In the data rows, 128 means zero.
Here are some rows, each followed by its group. Groups can overlap.
  176  103  130  088  147  150  073  119  109  131  146  083  135  084  068  115  113  109  077  129  111  072  111  126  052  128  107  151  155  096  132  123  107  125  115  081  121  140  055  118  087  157  116  132 X
  125  124  094  147  117  141  126  143  143  133  180  116  093  143  193  058  129  168  155  122  143  107  107  101  133  116  123  113  127  117  126  106  089  127  142  115  144  116  148  142  169  130  141  111 Y
  128  109  085  131  144  173  091  106  086  149  079  123  084  166  150  087  205  098  123  091  138  149  145  114  118  080  141  091  152  194  075  143  153  073  133  127  114  141  140  118  093  103  132  151 W
  173  117  070  140  099  114  141  115  085  113  102  098  170  134  166  071  139  132  108  088  107  142  100  099  133  148  133  134  183  184  100  136  127  126  082  119  174  147  135  155  153  083  155  134 W
  107  126  199  131  101  158  154  095  116  126  167  153  145  101  185  158  174  148  110  094  113  122  124  083  108  109  081  097  144  134  169  122  143  125  070  167  143  194  152  132  148  180  113  104 Y
  149  127  087  164  130  144  123  130  099  158  112  121  150  158  137  118  168  137  190  086  124  145  150  128  155  128  097  119  134  101  152  115  110  127  140  113  122  151  131  128  105  068  152  202 O
  157  123  128  150  137  164  128  140  102  094  101  136  130  117  118  131  152  184  112  108  111  129  132  085  106  132  146  147  155  144  156  106  087  129  146  139  144  114  149  137  094  164  061  135 Y
  190  120  084  147  114  179  177  117  088  114  093  134  101  136  127  053  193  126  115  096  124  153  102  132  092  138  146  135  147  143  096  142  109  114  119  171  156  088  156  140  141  083  173  185 W
  122  207  124  145  070  155  141  150  167  151  136  145  172  124  092  183  137  101  103  110  093  172  194  182  132  068  172  138  148  103  112  066  167  120  161  090  127  147  147  166  153  187  121  149 X
  156  087  108  128  068  154  144  083  105  133  116  094  132  079  146  114  127  153  111  106  168  114  132  103  118  143  141  102  163  124  111  138  077  137  169  124  121  143  161  156  125  114  140  112 B
  146  122  153  117  130  101  174  181  124  150  203  140  125  125  188  130  146  179  132  116  115  104  090  121  113  129  137  200  155  146  144  099  121  221  123  147  127  168  143  134  149  137  104  159 O
  130  106  127  155  086  117  137  101  113  118  122  151  129  111  115  064  148  093  169  100  124  143  138  135  125  136  157  122  109  138  114  162  126  120  084  122  140  103  110  161  114  111  114  178 W
  099  156  122  116  077  106  077  129  199  091  070  136  158  127  137  157  148  113  163  158  125  093  095  103  103  096  149  116  122  169  083  176  169  121  097  135  202  079  161  091  124  160  163  050 L
  162  094  086  123  144  110  128  138  099  085  140  131  111  105  125  177  150  073  112  166  140  218  166  168  150  124  161  070  090  061  188  152  115  095  116  160  050  159  085  089  155  133  094  144 X
  089  138  175  114  139  139  115  074  121  200  178  190  107  090  158  122  197  109  089  166  100  172  095  144  122  144  170  179  062  127  083  151  167  123  142  096  063  067  096  143  125  090  140  097 A
  169  150  118  140  138  113  151  129  136  089  109  117  116  100  206  118  152  122  095  103  157  154  112  103  113  089  142  107  115  146  062  162  116  144  106  133  150  162  167  100  145  099  112  170 W
  119  101  102  129  106  141  088  106  107  143  108  122  129  172  204  115  146  139  134  089  126  118  112  103  141  122  135  111  199  142  083  128  109  092  136  142  129  130  146  158  125  152  128  133 B
  096  098  133  117  138  160  124  148  120  114  118  096  117  121  128  107  111  120  155  110  120  110  154  147  112  094  149  087  141  120  124  131  143  136  114  179  163  163  193  094  133  128  193  149 Y
  104  105  117  093  112  111  128  211  096  143  135  156  120  130  135  094  093  114  181  130  133  087  129  134  175  154  144  117  144  072  114  095  124  130  140  091  131  166  052  074  137  093  110  156 X
  171  099  122  111  100  114  093  168  158  065  159  134  100  120  116  102  132  143  151  133  096  123  147  139  068  132  158  096  134  095  122  129  071  138  147  132  165  139  147  107  127  170  158  100 L
  135  129  144  137  151  128  142  148  142  095  163  141  155  084  135  111  143  169  091  120  126  148  100  113  133  109  156  140  152  119  110  110  153  200  082  115  085  157  138  103  110  128  087  139 O
  147  171  131  133  095  157  148  100  142  124  107  149  102  155  077  151  113  161  096  142  061  174  122  159  076  146  160  118  104  159  153  166  194  050  078  124  165  075  122  140  134  146  161  181 X
  157  128  109  153  124  142  143  167  126  106  092  101  140  139  120  099  126  074  143  146  104  140  141  087  128  141  120  104  134  112  088  101  127  070  169  111  153  131  129  112  112  075  166  133 Y
  129  109  106  091  119  183  143  102  148  109  094  155  112  081  154  084  121  125  144  135  140  093  145  095  083  151  102  112  120  130  118  097  084  122  114  131  126  110  162  120  172  152  113  171 Y
  079  104  081  106  140  117  115  120  175  117  157  136  129  126  099  136  094  154  153  109  091  084  136  148  143  103  107  147  165  051  125  089  110  146  145  091  110  159  081  073  148  098  124  123 X
  097  128  168  122  165  165  140  152  107  125  119  122  094  208  153  094  151  175  206  128  114  101  108  096  147  170  127  089  137  166  148  080  127  123  115  109  149  193  141  089  163  077  187  190 Y
  130  179  132  134  076  142  169  099  114  150  110  184  093  142  146  174  129  120  135  152  095  179  113  174  111  117  160  118  138  157  135  141  169  116  116  138  135  086  131  113  071  089  125  172 A
  124  093  110  145  177  117  127  074  097  123  133  109  130  142  177  118  099  146  143  091  134  109  093  102  126  148  140  119  138  177  134  116  075  125  117  037  137  117  104  136  131  082  129  175 B
  146  166  114  146  174  076  191  139  098  090  098  073  124  100  135  155  088  080  095  116  123  133  125  092  186  128  120  169  110  163  178  122  092  135  108  130  121  161  149  069  121  119  065  142 O
  114  148  151  083  158  135  166  153  101  130  150  076  128  158  145  088  155  130  137  092  133  144  094  115  102  127  110  123  133  140  137  126  095  126  128  146  105  185  092  159  135  144  163  146 W
  114  116  100  115  150  076  093  137  088  091  150  074  139  133  103  143  086  127  112  129  116  109  128  172  131  115  103  122  145  077  160  107  100  165  115  128  146  151  052  096  161  125  134  127 A
  100  114  169  151  130  119  099  143  212  179  150  101  133  109  111  124  176  128  108  156  126  152  172  137  121  168  142  151  096  104  088  134  173  119  104  101  100  072  149  135  121  139  155  076 L
  121  127  081  068  131  105  147  179  124  126  132  085  124  153  085  153  090  098  179  091  165  116  132  092  153  108  098  094  124  077  169  091  144  179  161  096  105  153  114  071  157  108  099  144 X
  127  092  197  128  097  109  148  105  135  199  147  098  106  159  154  094  157  148  094  153  078  075  093  143  122  123  133  149  123  144  093  121  132  176  082  103  132  105  141  148  164  059  155  127 B
  154  107  098  185  139  142  144  142  071  120  102  079  104  172  124  128  133  128  164  098  122  169  118  120  137  151  126  124  168  134  148  116  059  159  113  116  146  127  097  122  120  096  179  142 B
  113  131  075  110  145  092  123  185  082  147  123  112  122  091  172  143  108  089  192  198  136  126  175  135  164  132  117  152  140  109  166  148  110  178  139  124  100  164  093  089  127  123  138  143 L
  104  073  110  111  127  082  146  102  132  120  128  118  153  170  117  168  099  108  088  145  137  147  121  140  150  091  090  123  125  143  139  110  119  144  119  125  095  121  182  069  106  156  105  150 O
  150  114  178  096  120  123  114  183  122  147  132  101  151  098  074  157  123  143  130  107  134  162  181  087  070  151  089  108  092  086  132  110  146  067  167  107  146  109  033  150  163  152  142  144 X
  164  156  123  114  061  126  125  125  093  116  088  155  140  117  051  152  102  159  122  149  155  166  145  189  085  132  170  186  097  148  148  193  156  092  132  178  137  057  101  128  074  168  118  151 X
  152  104  118  125  132  117  116  136  093  096  093  071  128  147  137  105  137  088  071  105  120  114  138  133  140  106  111  096  164  155  127  173  095  114  157  181  170  169  184  119  099  089  138  147 W
  124  144  097  158  143  133  134  143  120  134  084  131  147  143  121  072  116  108  139  116  108  160  064  102  153  155  132  169  131  127  162  110  138  141  140  152  137  126  143  107  104  072  112  156 W
  120  179  148  127  132  142  073  107  124  164  145  142  087  105  103  158  139  088  120  141  156  165  079  190  148  096  124  131  135  136  148  197  127  126  197  164  130  074  147  105  086  133  148  143 A
  183  107  111  168  110  139  178  121  118  130  143  133  136  096  119  077  129  142  129  095  122  131  102  123  121  154  124  151  126  101  084  135  105  102  142  135  156  132  177  194  109  072  118  150 W
  151  101  061  069  136  099  122  231  089  053  127  116  131  133  112  128  125  089  178  158  174  185  165  135  138  138  179  094  081  067  168  190  164  134  082  095  124  133  083  082  181  178  114  091 X
  156  137  084  196  175  125  140  140  108  076  097  066  111  133  157  089  159  145  166  152  144  162  147  111  073  126  126  083  140  158  135  091  143  147  166  119  151  192  121  162  133  093  142  148 W
  117  157  134  118  181  151  175  170  172  150  123  138  125  095  222  124  115  186  137  076  126  114  130  091  185  131  126  105  194  090  125  140  093  188  118  141  088  104  089  165  133  148  075  107 B
  082  145  091  140  153  130  150  140  107  116  106  110  098  126  167  124  184  156  184  102  121  168  088  099  167  160  109  119  137  129  155  112  106  117  098  153  163  137  157  077  122  136  144  191 O
  116  133  108  110  093  057  120  124  128  076  095  071  130  126  175  143  069  066  120  168  149  126  140  132  175  143  091  148  133  130  168  121  126  151  128  131  105  185  139  112  122  127  108  142 O
  107  123  182  108  130  142  128  129  174  169  176  148  141  128  144  126  135  160  091  157  092  140  181  133  133  134  128  102  098  099  094  121  149  104  148  145  128  113  117  147  095  100  086  111 X
  089  150  113  104  115  064  121  085  097  121  130  177  163  141  093  150  133  110  161  197  169  162  106  154  141  139  161  121  088  135  094  160  132  136  159  143  184  070  116  128  127  102  128  084 A
  135  147  181  065  165  158  160  117  103  158  143  091  166  155  135  133  152  160  098  112  119  101  108  111  143  097  085  147  151  145  144  121  179  210  094  126  106  151  157  121  118  126  112  102 O
  095  179  156  182  115  116  076  135  165  189  102  113  138  114  130  195  110  129  051  152  111  139  182  133  093  084  168  128  174  168  170  153  187  104  158  163  093  145  111  160  071  131  114  138 X
  147  099  084  090  127  078  128  120  133  095  134  149  127  132  153  171  106  141  122  121  166  167  113  107  172  120  153  075  164  120  149  140  160  133  170  142  103  137  109  108  164  123  115  101 B
  094  155  101  124  054  093  152  132  101  120  115  151  117  124  029  151  099  078  142  226  175  134  078  154  079  145  214  087  067  088  122  167  166  143  147  193  176  121  130  091  081  140  102  068 A
  119  137  177  136  101  133  096  147  165  160  173  166  154  077  131  131  130  099  116  167  071  126  110  154  152  187  145  149  061  076  105  126  129  109  123  140  083  062  060  124  105  115  075  082 X
  135  221  148  104  080  154  130  130  169  140  100  166  108  098  115  215  162  118  122  139  088  157  139  161  128  068  133  127  119  096  140  155  201  136  156  123  138  094  118  144  162  135  143  125 A
  109  184  179  120  135  163  143  097  143  141  136  136  153  116  112  181  155  137  037  149  109  157  160  162  137  076  154  075  114  142  170  139  186  112  157  163  112  118  095  135  114  160  132  114 A
  142  102  124  102  115  175  096  185  130  111  090  156  112  193  091  148  147  212  133  109  146  114  147  113  060  175  078  155  132  177  107  098  131  101  129  127  142  146  176  146  110  166  134  143 Y
  147  107  158  154  172  149  148  156  112  080  225  103  143  155  176  125  158  084  105  100  135  182  067  137  144  094  109  144  140  098  119  147  115  179  112  116  077  120  124  146  128  129  105  110 O
  147  132  139  116  133  131  076  173  122  115  097  081  114  117  173  111  151  104  106  134  131  152  152  119  152  085  132  104  172  119  099  151  138  111  153  159  162  134  138  184  147  094  099  094 W
  115  105  127  194  116  175  148  148  110  125  077  125  155  179  142  127  157  134  168  098  101  119  149  066  107  137  124  138  148  121  118  129  139  090  104  154  159  109  137  116  104  117  148  165 Y
  121  101  123  131  106  116  096  157  133  177  145  114  153  109  109  083  097  129  127  134  103  107  092  121  165  148  123  116  155  156  118  135  098  115  105  145  107  132  079  107  110  131  136  095 L
  087  084  073  093  156  089  121  113  108  143  154  144  128  140  123  156  119  118  107  099  147  136  185  158  173  090  114  055  129  122  119  136  133  094  170  079  036  149  100  054  121  041  111  073 Y
  128  155  140  150  054  119  135  101  165  102  126  139  134  046  116  115  093  166  181  175  142  122  077  108  110  137  137  156  072  112  078  170  139  153  118  095  155  081  146  127  121  069  155  098 L
  124  128  102  071  118  111  149  170  150  113  133  147  101  144  086  171  152  108  216  209  172  205  175  157  093  116  154  103  122  061  211  143  138  127  133  164  067  154  140  085  149  126  143  137 X
  109  159  150  107  172  154  202  140  123  155  179  104  126  068  149  183  113  115  102  104  124  140  093  130  133  138  110  153  122  136  113  100  119  174  111  181  107  108  166  126  150  119  121  211 O
  142  188  176  095  124  186  093  077  139  112  120  141  108  104  169  149  129  108  136  094  121  060  178  121  115  176  113  116  149  132  191  114  183  119  072  131  101  091  137  164  118  180  089  141 Y
  128  128  115  195  109  129  171  141  111  140  099  118  140  119  116  095  145  116  154  055  129  123  153  139  145  114  154  124  141  077  158  121  147  124  124  116  125  159  142  117  135  098  142  226 O
  148  179  107  139  106  122  123  106  165  143  127  128  115  115  123  165  114  163  120  184  123  127  142  162  098  150  133  129  127  097  107  159  162  099  155  129  144  106  135  143  138  150  154  102 X
  160  125  081  148  156  127  170  146  106  126  108  146  098  144  178  103  151  087  152  097  101  105  176  125  134  095  101  152  157  139  143  115  071  097  097  147  135  174  080  109  162  100  106  133 O
  132  078  098  112  107  143  163  139  142  173  147  068  109  172  139  133  129  128  146  141  144  119  112  092  123  107  110  116  139  113  096  137  082  109  149  122  193  135  129  184  131  132  160  118 B
  184  111  125  148  131  192  144  137  078  098  140  105  119  072  121  070  162  175  149  096  178  133  128  099  122  147  119  101  121  126  108  177  112  141  054  124  132  139  168  165  129  107  119  177 W
  103  090  160  113  146  138  062  124  107  136  146  104  137  112  120  123  137  110  129  131  121  132  094  142  069  138  116  130  131  103  113  148  140  083  143  099  095  109  099  102  127  158  128  125 A
  110  171  134  129  077  110  141  093  187  116  161  151  113  089  070  171  129  157  101  173  128  165  138  162  123  054  216  126  119  185  170  113  170  160  121  169  121  104  117  135  096  188  087  136 X
  117  127  177  133  072  146  124  143  090  103  150  085  142  113  130  117  153  108  094  109  121  078  122  117  120  144  121  112  159  105  086  145  052  159  149  136  142  101  166  155  129  152  138  136 B
  103  173  168  143  120  097  139  102  205  160  165  103  141  139  131  185  155  147  093  131  081  151  130  162  150  123  137  107  185  114  168  148  143  078  194  112  117  067  100  156  136  147  089  091 L
  126  122  071  085  171  073  139  154  116  118  108  138  118  130  120  109  093  095  125  071  150  128  102  110  197  158  110  092  117  045  152  114  118  103  178  116  133  153  105  084  093  086  150  121 X
  134  121  117  108  129  127  077  175  170  134  175  130  136  095  101  110  051  205  135  137  110  100  132  138  100  146  116  104  118  101  151  128  049  098  131  165  100  118  135  098  123  142  159  097 L
  138  064  137  141  088  158  074  139  136  091  150  139  177  116  078  157  161  117  120  131  127  134  139  148  100  129  118  106  057  107  122  183  140  110  180  141  169  138  091  121  116  153  139  122 A
  129  156  179  118  130  115  169  143  211  158  161  125  164  149  161  174  123  210  108  054  088  109  146  099  151  124  148  145  125  128  170  131  160  182  128  131  136  115  082  139  121  173  050  130 B
  096  123  135  146  162  151  153  109  072  126  087  121  122  155  108  076  134  167  173  146  130  094  137  091  104  134  108  123  093  153  154  057  129  152  103  105  133  177  164  086  099  095  178  166 Y
  149  167  118  100  072  140  186  113  110  114  148  186  123  170  086  153  100  126  139  148  161  150  083  189  115  104  149  152  104  101  136  145  174  163  160  132  184  131  095  070  104  104  092  128 A
  084  100  096  147  174  061  100  149  094  147  115  149  175  121  185  137  102  083  151  118  143  095  158  143  199  146  108  104  131  116  138  138  083  171  139  082  110  169  133  072  169  139  142  104 O
  105  087  077  140  174  195  111  122  104  081  135  153  151  147  153  118  129  155  168  126  167  107  186  083  085  145  038  107  115  133  124  083  125  128  091  137  153  111  158  121  095  146  164  156 Y
  055  151  153  159  138  117  120  128  117  209  163  169  199  083  137  150  164  118  114  177  136  127  117  159  100  141  179  172  129  158  049  130  118  182  097  145  157  123  151  168  134  102  164  072 L
  134  117  191  128  102  161  114  112  145  222  235  113  159  172  114  122  145  149  132  163  093  139  144  098  048  161  150  136  111  119  074  115  154  128  136  112  116  117  133  133  124  102  127  115 L
  105  121  104  130  147  090  140  152  086  075  134  087  090  140  162  148  088  092  141  145  089  115  118  157  146  116  143  145  107  114  139  097  128  141  121  157  154  174  108  073  118  119  112  174 O
  105  170  097  150  105  127  176  098  166  105  162  102  165  095  121  121  084  102  172  150  082  106  091  189  117  145  142  120  142  146  114  187  133  129  141  095  146  074  128  126  115  133  139  089 L
  157  193  159  156  114  109  140  144  153  145  153  112  085  141  115  214  144  152  117  175  134  154  128  187  114  101  164  077  181  095  148  084  194  147  130  119  116  117  179  147  109  136  086  111 X
  148  089  153  119  162  168  075  127  160  100  132  115  128  124  113  119  116  093  120  112  110  158  099  116  104  153  089  149  147  130  128  159  126  114  170  133  155  116  091  132  171  146  142  160 A
Which 5 groups are nearest to each row below, nearest first, going by the distance to the group's nearest row?
  138  153  167  129  152  144  189  156  128  165  159  107  146  042  138  129  163  144  099  045  133  126  144  110  177  149  139  134  109  124  115  104  163  226  100  132  095  104  116  165  139  158  099  180: O B W Y X
  139  163  152  144  086  153  088  103  116  128  087  182  113  152  078  190  076  140  104  149  170  170  121  146  119  106  177  108  154  079  115  165  177  084  125  179  089  093  089  148  106  148  187  086: X A B L W
  160  067  109  096  105  087  106  105  121  144  103  129  128  198  168  126  135  084  131  119  157  173  146  082  164  104  118  199  119  143  168  107  126  112  134  056  082  176  183  118  114  089  076  147: O W B X Y
Group W spreads out most along one direction. Which 3 other groups' directions of most spread are closest to that one, closest first?
Y O A
Group A spreads out most along one direction. Which 3 other groups' directions of most spread are closest to that one, closest first?
X L W
Which 5 groups are nearest to each row below, nearest first, going by the distance to the centre of the group?
  086  063  098  087  154  062  056  171  107  084  134  113  097  161  110  117  117  079  162  177  146  157  107  114  135  125  118  098  113  091  205  141  114  166  117  154  127  140  094  076  155  129  152  133: X O A Y L
  105  127  191  130  114  139  107  111  175  215  185  128  152  090  117  106  164  129  134  159  090  115  144  177  150  123  169  181  061  118  095  112  165  146  118  123  127  093  116  110  089  075  134  079: L A X B O
  116  146  137  105  141  083  113  150  087  073  148  098  087  155  128  131  083  123  112  090  123  086  194  192  131  132  092  130  128  103  136  095  096  143  125  147  137  144  097  078  176  126  103  135: O X Y B A
  160  128  128  146  094  159  162  136  175  094  100  169  128  176  150  136  121  195  154  087  083  157  168  129  126  127  068  151  183  101  121  091  093  112  090  107  141  120  163  101  120  147  142  181: Y B O W X
  099  135  118  148  081  099  145  188  183  073  131  128  107  134  176  140  079  135  108  090  144  137  118  159  158  115  105  222  152  114  171  107  133  164  165  101  123  161  135  086  116  132  086  120: O X B L Y
  136  127  154  155  135  137  143  135  145  103  213  119  092  135  161  096  152  127  112  089  096  150  111  129  144  123  113  114  105  149  137  111  112  181  132  151  115  122  104  143  103  100  096  126: O B W Y L
  143  131  139  137  196  170  168  095  116  140  144  126  137  120  164  058  141  132  089  123  132  104  124  147  086  143  114  121  112  096  145  156  127  078  151  118  176  137  115  139  125  118  104  148: W Y B O A
  120  158  171  106  109  173  131  111  167  117  114  166  136  162  087  142  105  147  115  139  111  140  118  141  097  144  146  153  103  083  131  181  171  099  148  166  145  044  163  186  173  146  118  143: A X L Y B
Which 4 groups are nearest to each row below, nearest first, going by the distance to the group's nearest row?
  105  151  086  135  195  132  138  097  055  161  120  122  122  136  136  112  142  098  171  101  132  138  167  087  125  142  119  140  112  160  178  109  116  103  139  116  123  174  119  111  185  099  143  195: O Y B W
Group Y spreads out most along one direction. Which 3 other groups' directions of most spread are closest to that one, closest first?
X O W
Which 4 groups are nearest to each row below, nearest first, going by the distance to the centre of the group?
  137  147  162  076  125  088  157  113  134  068  126  073  167  125  137  177  120  129  099  152  164  101  127  069  150  141  093  166  161  114  128  085  167  216  136  152  098  125  174  155  118  151  051  100: O B X Y
  117  093  180  195  212  171  144  127  146  132  113  156  161  149  153  081  176  137  153  108  132  130  125  123  120  159  084  151  085  143  151  109  140  095  154  135  131  134  128  109  122  153  106  158: Y O W B
Group X spreads out most along one direction. Which 3 other groups' directions of most spread are closest to that one, closest first?
L Y O
Group L spreads out most along one direction. Which 3 other groups' directions of most spread are closest to that one, closest first?
X O A
Which 3 other groups have their centres nearest to the centre of group Y, nearest first?
B W O
Which 4 groups are nearest to each row below, nearest first, going by the average distance to the group's rows?
  182  146  148  084  119  103  188  116  101  131  145  115  178  119  069  124  132  115  141  141  148  176  123  199  134  110  123  167  139  167  133  155  130  082  184  168  153  091  148  133  068  148  134  087: A W L X
  105  102  124  150  092  143  172  104  095  090  096  131  134  131  127  088  199  107  138  132  149  124  071  116  126  079  147  118  150  170  089  165  129  124  152  118  103  128  179  176  178  100  140  135: W B Y O
  141  116  131  147  135  155  146  115  124  078  076  158  120  118  116  136  151  138  138  130  150  132  126  096  111  147  075  142  119  103  109  091  127  113  064  129  161  179  167  155  126  148  140  111: Y W O B
  128  092  171  128  113  176  181  114  102  100  110  134  089  165  058  121  086  145  155  131  143  114  130  082  121  172  128  151  158  124  106  109  128  088  091  149  150  158  131  134  121  118  175  123: Y W B O
  098  111  136  088  131  098  144  136  112  134  145  146  120  114  161  103  052  143  177  093  109  112  055  092  149  134  072  067  172  107  141  137  084  171  106  102  136  137  108  086  179  161  140  104: B O Y L
Which 5 groups are nearest to each row below, nearest first, going by the average distance to the group's rows?
  140  142  157  076  126  190  104  109  139  125  133  208  168  124  105  167  115  195  125  132  113  137  140  164  093  153  137  141  119  056  107  201  152  063  160  140  159  105  159  126  128  179  122  110: A L X Y B
  089  119  137  173  130  155  137  096  171  151  136  092  075  154  115  092  103  112  182  119  131  093  142  092  114  158  096  082  115  136  144  090  109  173  118  138  174  172  161  142  142  148  171  146: Y B W O L
  175  145  151  152  139  152  148  100  103  081  099  127  136  123  146  110  177  110  165  147  163  127  100  133  151  092  095  097  162  169  077  130  102  126  137  082  141  121  135  165  104  112  142  168: W B Y O A
  169  096  148  140  083  178  173  135  105  117  102  133  115  100  116  106  115  164  183  141  132  122  116  069  063  141  062  149  112  111  102  097  086  110  124  148  129  163  197  150  137  151  157  146: Y W B O L
  141  144  119  104  160  176  130  166  103  107  125  126  051  157  078  101  095  142  140  120  079  139  163  080  115  144  112  106  137  160  143  056  131  105  122  154  130  172  135  131  155  056  178  177: Y W O B X
